In the data rows, the value 128 means zero.
Each row has a hidden score. How much does it go up from the first row of each pair to the second? 10 means little or no change, 20 a big rise and 0 a big fall. The score is a weighted sum of the row's numbers plus the product of two more (or one squared), each taken from its middle value.
[119 104 149 128 141 124 125 134 118 123 137 125 128]
[142 161 136 153 137 147 186 165 159 147 127 149 129] -> 10
[119  98 113 103 112 108  94  94 104  99  87 105 102]
[ 98 115 103  86  81 111  96 110  97  78  94  80  79] -> 3
[177 181 160 136 164 155 221 193 162 161 147 172 196]
[117 114 102 122 116 126 151 101 105  91  86 137 143] -> 7
[145 147 133 118 134 132 125 107  96 124 100 104 133]
[106  96  83  94  86  86 133 115 112 110 118 119 122] -> 8
[132 118 147 138 157 164 156 130 143 131 148 135 181]
[121 124 115 144 170 162 160 159 165 151 144 158 160] -> 12
[123 111 148 139 162 173 163 141 169 159 165 169 173]
[ 99 104  97 107 125 122 102  89 108  98 105 125 113] -> 13
[107 125 105 125 112 110  86 104 126 100  97 104 123]
[142  88 115  96 100  95  78 113 105 121 110 113 111] -> 11
[134 135 147 147 153 145 174 163 132 168 217 168 153]
[122 104  97 102 112 107 124 118 131 125 114 136 119] -> 10
[125 149 112 136 134 124 133 118 138 151 131 139 162]
[151 184 178 255 221 188 183 167 206 198 167 216 255] -> 9
[143 121 150 140 136 111 105 145 144 160 164 153 175]
[119 146 136 135 114 114 177 147 147 152 136 137 122] -> 10
[127 136 123 101 116 146 138 112 114 104 134 123 145]
[117 114  92 112  92 114  96 119 126 124 118 107 118] -> 8
[156 145 162 145 142 130 111 140 138 117 156 155 145]
[137 104 113 110  98 100  84  94  96  96 106  82  94] -> 13
[133 108  96 108 126 108  90 118 110  95  78 112 101]
[150 181 129 113 129 127 111 138 115 192 179 160 162] -> 13
[134 144 164 156 123 127 136 106 114 117 122 121  98]
[129 122 131 169 141 147 138 125 114 122 108 133 157] -> 16
[118 154 153 133 154 149 145 143 142 122 130 120 119]
[113 105 125 125 143 133 128 149 109 117 123 152 148] -> 13
[138 107 132 102 110  98  85  93  98 114  91 102  93]
[144 137 150 127 142 223 170 196 215 165 182 159 174] -> 7
[133 153 168 177 143 153 142 123 145 140 119 120 115]
[102 111 108 107 110 120 123 108  92  87  83  82  85] -> 13
[122 106  92 114 107  97 109  97  75 115 108 103 111]
[151 144 132 136 127 131 105 126 152 136 166 140 133] -> 7
[145 151 130 167 150 223 182 247 180 174 167 158 147]
[150 183 152 141 150 136 123 110 112 120 126 127 156] -> 11
[104 123 118 102  85 112 111 111  93 110 105  94 127]
[107 155 132 140 125 119 163 138 148 145 158 187 222] -> 15
[118 105 119  98  96 113 115 108 135 107 108 113 102]
[157 115 113  70  87  95 143 108 106 119 128  96  93] -> 11
[151 160 149 154 197 178 172 144 142 146 166 161 187]
[138 150 148 161 169 130 121 128 110 122 151 147 147] -> 7
[128 117 123 172 150 126 121 131 108 100 144 143 123]
[117 122 135 121 114  98 110 121 126 126 114 103 124] -> 10
[122 113 145 136 208 168 155 141 136 220 163 119 151]
[145 121 129 113 104 100 111 131 156 133 121  98 175] -> 5
[113 124 138 137 152 104 142 136 117  99 120  99 140]
[129 112 116 101  93  94  96  75  87 108  97  94  96] -> 12
[126 146 126 184 180 151 162 126 124 134 147 146 147]
[111 121 113 112 118 110 153 133 130 129 135 117 123] -> 8
[106 127 124  99 102 128 106  80  89 113 119 113 116]
[112 115 128 131 132 109 109 103  96 124 108  91 136] -> 12
[114 112 111 106 105 125 108 105  73  91  96 126 108]
[107 116  96 110 115 100 123 108 112 112 107 130 111] -> 8
[112 104 116 115 131 109 113  95 105 103  96  93 120]
[161 172 186 143 163 149 124 163 123 156 136 146 183] -> 14
[119 147 138 129 134 119 117 154 141 151 133 109 110]
[136 157 147 122 113 123 142 139 134 157 165 154 146] -> 10
[121 124  96 109 112 122 119 112 134 136 148 113  97]
[117 140 153 140 129 136 123 124 133 136 107  84  96] -> 8
[118 129 190 164 151 167 146 134 121 136 126  99 111]
[131 123 107 140 144 143 136 140 150 134 174 130 106] -> 12
[113 132 108 131 112 102  97  88  99 123 122 101 100]
[120 125 116 122 109 131 101 119 159 131 158 165 124] -> 9
[126 126 129 113 111 106 107 129 137 112 114 101 107]
[136 137 167 134 123 127 116 127 143 135 147 136 122] -> 9
[118  99 108 116 123  99 123 128 111 116 111  88 105]
[130 180 171 141 172 146 183 164 154 142 126 118 140] -> 8
[102 109 150 167 153 164 123 138 144 131 152 120 123]
[109 120 106 111  99 102 107 103 102 116  97 116 116] -> 13
[119 111 106 114 112 126 116 110 114 121 101 172 133]
[154 139 130 150 131 140 141 137 137 139 129 125 124] -> 11
[109 106  88  97  84  89  91  84  85  76  77  63  65]
[103  91 105 108 101 112 105 108 104 106  95 131 139] -> 11
[119 160 140 146 137 125 104 130 145 149 147 136 124]
[115 104  97 111 102 124 118 142 140 130 118 113 109] -> 13
[111  94  84  95 107  88 105 106  97 105 111  95 111]
[120  94 124 132 175 166 126 136 121 109 114 122 109] -> 9
[105 125 117 104 101 127  96  99 103  64  61  96  99]
[120 133 129 132 115 135 110 105  87 122 118 116 122] -> 12
[144 163 161 124 157 138 133 176 144 125 138 140 129]
[174 180 187 173 169 181 192 146 137 157 162 177 193] -> 12
[118 111 150 159 142 131 109 104 124 121 133 128 130]
[121 121 124 144 126 125 123 126 140 130 124 124 120] -> 11
[120 123 194 199 149 121 117 121 135 123 151 139 132]
[121 149 127 146 162 144 152 180 139 195 176 183 160] -> 19
[118 125  90 137 113 110  91 113 129 121  89 107  95]
[111  98 141 132 147 155 140 141 117 101 113 127 108] -> 9
[146 119 131 150 148 216 186 161 192 199 178 169 158]
[114  92 102  86  83  80  78 102  96  92  82  85  85] -> 12
[129 128 118 111 111  82 101  78  97 109 112  96 115]
[118 118 123 116  84 109  99 115 109  91  94 116 109] -> 7
[113  92 114 106 128 114 110 125 129  99 120 100 109]
[118  99  78  80  69  83  89  73  64  67  79  82  74] -> 9
[124 157 161 129 144 175 195 157 183 148 131 131 147]
[113 117 139 153 135 114 175 138 144 135 141 146 185] -> 7
[121 144 115 142 126 110 131 132 173 153 139 158 162]
[130 111 120 105 100  85  97  95 109  90 111 112  99] -> 10
[122 129 127 113 107 104 110 126 110 111 105  80 140]
[117 140 117 156 131 126 114  91  97 124 147 127 130] -> 8
[104  93  99  98  83 114 110  96 116 112 105 107  91]
[119 159 116 146 120 141 145 133 149 130 137 119 146] -> 6
[115 136 115 119 110 115 103 125 118 128 125 122  97]
[111 114 104 121  89  94 107 117 118 102 118 110  98] -> 10
[116 130 137 122 143 114 130 129 111 150 138 128 147]
[135 159 127 119 171 178 207 212 201 153 134 138 163] -> 13
[106  97 100  87  89 115  96 103 110  90  98 102  84]
[106 141 108 156 182 174 147 128 118 132 142 153 101] -> 10
[110  89 101  93  89  84 101 143 148 117 138 131 124]
[126 129 120 112 114 123 128 117 110 117 113 102  98] -> 9
[121 102 149 100  97  92  90  99 143 130 122 113 119]
[121 106 104  85  93 109 130 117 108 118 119 100  97] -> 6
[ 94 104  91 130 129 136 130 109 104  90 107 121 118]
[126 132 124 114 147 128 133 127 104 151 121 153 120] -> 9
[156 121 119 118 135  98 109 121 143 134 112 107 105]
[134 101 124 110  95 120 118  77 109 125 121  95 104] -> 13
[111 119 103  91  90 106 105 105 107 105  77 101  94]
[ 97  97  99  94  97  99  94  84 107  74  95  98  89] -> 10
[157 161 145 133 136 125 132 111 160 172 146 156 113]
[114 106 118 109 124 102 113 126 111 119 142 124 119] -> 10
[158 187 162 168 153 145 133 131 143 175 172 148 151]
[166 152 157 153 143  93 134 147 194 196 176 142 162] -> 9
[140 154 136 159 138 142 160 121 144 102 114 173 133]
[112 109 105 109 109  91 107 105 119  94 117  84  92] -> 14
[109 108 112 125 117 129 155 152 136 136 108 116 116]
[147 194 181 180 175 209 187 164 161 249 205 243 204] -> 14
[121 151 127 124 127 125 133 189 192 161 255 221 248]
[133 119 118 114 122 129 127 117 147 115 120 113 114] -> 4
[129 121 153 109 121  80 131  97 100 123 127 111 103]
[126 125 140 111 136 100 141 129 139 126 125 151 143] -> 4
[101 110 174 160 152 151 147 132 102 145 117 127 136]
[159 154 147 182 171 158 165 145 119 111 127 151 121] -> 13
[146 139 145 157 124 126 154 133 125 167 153 137 122]
[104 124 132 140 127 118 137  99 119 130 110 112 115] -> 11
[113 125 112 111 114  88 101 116 105 131 122 105  93]
[124 216 173 196 161 182 178 191 154 158 152 192 142] -> 9
[121 129 107  85  89 101 133  96  93 121 130 107 113]
[120 136 122 135 167 121 106 113 109 112 130 138 119] -> 10
[114 115 102  99 103  78  75  85  92 113 110 102 112]
[118  94  85  96 101 108  99  95 109 118 122 122 102] -> 10
[134 152 164 136 134 141 134 124 111 170 160 147 118]
[100 114 139 114 202 152 139 125 110 120 108 115 103] -> 12
[123 119 111 113 128 125 129 125  84 113 106  94 103]
[127 110 117 121 111  99  95 104 102  98 121 108 110] -> 8
[134 117 101 105  91 110 105 112 102  92  77  98 106]
[142 120 152 162 139 119 114 112 100 125 102  94 124] -> 8
[109 132 169 164 182 166 162 193 183 161 148 185 166]
[172 143 149 163 204 218 200 186 159 171 131 169 143] -> 14
[108 108 126 111 115 108 128  95 103  87  74 113  86]
[125 133 124 123 150 140 190 179 144 154 177 160 135] -> 12
[131 140 146 137 102 101 111 103 105  99  69 115 123]
[165 175 159 127 157 222 185 183 150 160 134 134 142] -> 15
[136  99 122 101  91  78 106 126 130 108 102 112 113]
[124 105 102 101 113 116  94  86 114 130 126 127 137] -> 14
[162 159 146 138 140 141 128 107 120 116 134 147 145]
[120 125  97  90  78 105  95  95 117 107 126 114 104] -> 8
[125 128 100 125 110  90  96 102 104 106  84 100  82]
[111 136  93 115  98 111 100 107 124 110 107  94 116] -> 8
[129  91 101 111 112 133 153 128 128 132 125 154 123]
[113 128 125 123 103 138 122 137 158 143 118 108 106] -> 9
[153 224 169 191 152 149 174 195 183 166 148 134 125]
[116 108  95 151 129 121 124  98 108  91 104 124 114] -> 17
[104 122 100 130 140 127 121 149 133 149 177 136 139]
[232 202 190 190 190 205 213 209 249 201 201 210 171] -> 3
[108 113 121  99 117 118 114  96 106 130  90 113 115]
[122 120 128 138 102 114  99 114 114 108 130  82 105] -> 5
[120 100 129  78  79  90  87 104 105  98 115  96  84]
[129  94  92 113  98 146 118 106 122 100 132 145 136] -> 8
[116 110  88 110 103 103  96 109  98 117 112 117 118]
[114 146 120 143 149 148 149 170 129 116 115 119  98] -> 7
[153 152 167 158 147 155 148 162 139 149 143 148 203]
[123 160 166 164 160 188 160 148 148 151 134 140 137] -> 3
[151 121 146 134 104 129 134 150 159 153 176 120 104]
[124 127 129 138 123 103 108 108 117 111 104 109 118] -> 9
[135 149 139 130 132 119 127  95 109  99  93 127 160]
[126 122 114 116 100  96  99 119  95  86  99  80  98] -> 9
[118 147 143 141 163 155 152 142 135 154 129 134 149]
[130 100 122  83  76  78  85  92  90  94  87  94  86] -> 10
[111 124 120 133 111  91  95 161 123 120 116 136 108]
[145 124 137 169 183 183 177 163 150 133 138 141 146] -> 11
[113 103  89  79 100 111  85  99  96 100  85  66  78]
[201 124 144 104 135 147 132 164 125 120 142 144 132] -> 7
[136 107 117 118  92 102  97  96 107 130  98 117 104]
[110 137 111 106 110 122 107 128 131 108 119 114 104] -> 6
[114 185 231 221 203 158 255 231 192 171 230 214 208]
[135 132 148 155 136 127  99 126 106 122 152 128 125] -> 12
[108  92 100 104  92 131 107  99  91  96 133 107 108]
[100  91  98  99  86 100  76  98  81  95  93 100 107] -> 12
[119 111 121 116 112 135 129 116 121  95 142 133 122]
[121  97 119 130 115 104 101  93  99 105 105 112 109] -> 11
[114 104 108  79 123 104 115 112 106 107 130 110 131]
[107 117 111  93 104  96 138 133 135 138 152 155 124] -> 8
[ 98 107  93  99 106  92  80 104  97  97  95  91  95]
[142 121 182 140 157 184 140 194 189 186 191 150 181] -> 10
[126  82  84  63  82  88  91  76  97  93 100  90  74]
[139 147 148 135 148 144 186 165 161 149 148 150 151] -> 3
[113 112 113 107 104  93 102 111 103 109 107 121 111]
[158 152 146 148 151 173 140 145 163 158 157 159 169] -> 11
[114 110 107 117 105  88 112 118  94  91  97  97  89]
[132 208 193 155 157 155 170 172 166 144 201 179 194] -> 12
[133 116 115  89 107 110 116 102 100 118 107 103  93]
[103  98  99  90  87  91 112 101  91  82 102  93  97] -> 8
[109 181 189 199 173 141 216 213 168 155 221 167 167]
[128 118 136 123 111 113 111 130 141 131 124 114 115] -> 13
[147 124 117 131 112 119 121 104 115 130 131 118 115]
[145 120 119 124 127 114 148 128 133 101 109  74 100] -> 10
[124 110 106 104 116 113 129 123 139 135 110 107 116]
[131 119 113  99 108 102 111  98 106 116 121 113 129] -> 9
[104 141 140 136 132 122 131  97 116 119 119 108  93]
[118 117 110 122 117 106 108 100 136 108 122  94 105] -> 13
[144 134 110 105 125 106  91 105  96  76  74  91 107]
[113 112 114  80 118  96 110 128 129 113 122 134 132] -> 8
[114 116 108  92 104  84 105  84 101 105  90 107 108]
[139  95 101 108 119 114  92 124  84  70  94  83  98] -> 12
[116 107 108  99 125 116 130 122 117 114 104  95 123]
[116  99 100  97 104 130 117 136 108 122 100 108  99] -> 10
[143 149 176 167 175 165 169 178 169 154 164 168 160]
[139 105 106  98  92  90 103 115 105  95  91  90  70] -> 13
[108 109 112  86 110 107  79 106  95  97  85 103 112]
[ 99 129 119  98 108  89  93 107 104 101 100 105 110] -> 8
[115 103  96 126 110 119  93 126 148 153 116 128 107]
[105 121  95 114  97  86  85 105 106  83  87 108 100] -> 7
[127 160 153 143 130 155 161 155 163 128 122 156 149]
[143 102 166 128 141 144 116 161 174 172 165 154 154] -> 11
[118 121  92 123 107  95 122  97 115  99  74  72 135]
[118 131 142 152 106 107 152 143 137 120 122 140 158] -> 7
[104 103 134 155 137 128 147 105 149 121 129 137 123]
[113 115 100 104 125 120 114 112 108 123  95 102 106] -> 14
[121  87 107 100  81  78  81 101 100  92 131 103  95]
[180 207 189 238 208 167 149 151 200 169 129 177 220] -> 9
[134 117 125 109 121 142 122 127 136 127 133 106 128]
[118 130 103 143 129 141 131 121 128 125 186 187 144] -> 9
